Named moves come first, each a turn or a mirror and shown by rows before and after it. Which of them, in which order, take the first row of each pair that follows to the second? Write the first one first, as in the answered first pair.
move tagol:
-5 0 5 -6 -6 -3 -14 4 -11 |-> 3 11 -13 0 -1 -9 -2 -4 -3
-6 -11 2 8 5 21 -7 3 -3 |-> 2 2 -10 13 7 15 6 -5 1
10 -19 2 -6 11 -23 33 15 23 |-> -1 -29 22 -10 7 -19 18 22 17
3 14 -2 13 13 4 14 -3 -2 |-> -9 -2 19 8 6 13 -2 3 -5
move donas:
2 -6 8 12 8 9 7 -7 6 |-> -1 -6 12 12 5 10 5 -6 6
10 -7 -7 -11 -4 1 -10 1 13 |-> 16 2 -13 -8 0 -3 -2 -5 13
0 -11 11 4 1 28 -6 -4 11 |-> 9 3 -8 16 11 18 7 -11 11
move Futo:
-5 -3 -4 6 1 4 6 -6 23 |-> -8 8 -13 8 4 0 3 -9 16
9 4 0 19 1 -23 34 -6 1 |-> 8 17 -28 -4 -19 -18 -9 -7 -16
0 7 6 11 3 25 -5 -8 3 |-> -1 2 7 11 -1 23 -5 -7 2
-8 -9 4 -8 -3 31 -26 3 16 |-> -4 -6 19 20 20 20 14 -2 21
move nug:
-2 23 -11 7 2 -25 14 -4 -13 |-> -8 -9 7 -18 -20 -6 -23 8 -8
-3 -4 7 2 5 -7 12 0 6 |-> -3 -3 0 -9 0 -17 6 4 -1
3 -1 0 5 -2 -3 0 6 -1 |-> 2 -2 1 5 -3 -1 -2 3 0
11 20 -21 4 -2 -18 11 -9 7 |-> 5 -6 -8 -21 -20 -1 -20 3 12
move Gegen:
11 -2 -1 0 16 23 -14 2 4 |-> 10 10 -4 11 24 9 5 -2 2
-4 -7 8 -2 4 -9 1 17 1 |-> -6 -6 9 -1 5 -7 -5 15 1
7 -9 -7 -2 1 -4 22 -2 18 |-> -12 -5 2 -3 -6 19 -20 -5 -4
-24 -4 -3 -21 -14 4 -30 12 -16 |-> -12 9 -9 -2 6 -32 22 5 -11
Pairs:
Between the rows of a pair lie 2 to 3 moves.
-17 2 6 -6 -7 12 -24 -3 -11 |-> -8 -7 0 -20 -15 -23 -9 5 0
Gegen then nug
-16 -23 -13 -32 -9 18 -35 7 3 |-> -18 7 -4 7 26 -35 27 0 -19
donas then tagol then Gegen
19 16 -27 14 11 -14 41 -16 18 |-> -10 -10 17 12 5 57 -19 -12 10
Gegen then nug then tagol
-21 22 21 36 24 4 2 -9 -40 |-> -30 6 27 7 2 -6 -33 5 -46
donas then nug then nug
-7 -14 3 -31 -11 27 -44 6 -6 |-> 3 18 -26 -32 -10 -36 -16 3 -21
Futo then nug then Futo
15 -3 -23 -7 -5 -23 16 -5 18 |-> -5 11 4 28 20 -2 18 -12 -10
Gegen then Futo then Futo
-12 6 26 31 11 -2 0 1 -29 |-> -10 -16 35 12 -1 -16 1 12 -20
nug then Futo then Futo
-20 21 -13 17 9 -14 -1 -9 -26 |-> 2 12 -44 -5 -8 -15 -3 -10 1
Futo then tagol
-16 10 18 15 11 20 -19 -5 -20 |-> 16 14 -25 -9 -2 -29 15 3 5
tagol then nug then Gegen
-21 1 29 -14 -4 3 -27 5 -20 |-> -3 -10 18 -24 -13 -32 2 15 2
Gegen then nug
7 16 -4 14 5 1 7 -5 -4 |-> 1 1 11 14 7 19 2 0 2
nug then nug then Futo
-4 14 2 22 16 13 9 -12 -7 |-> -16 7 17 13 10 -1 -7 -1 -21
donas then nug then tagol
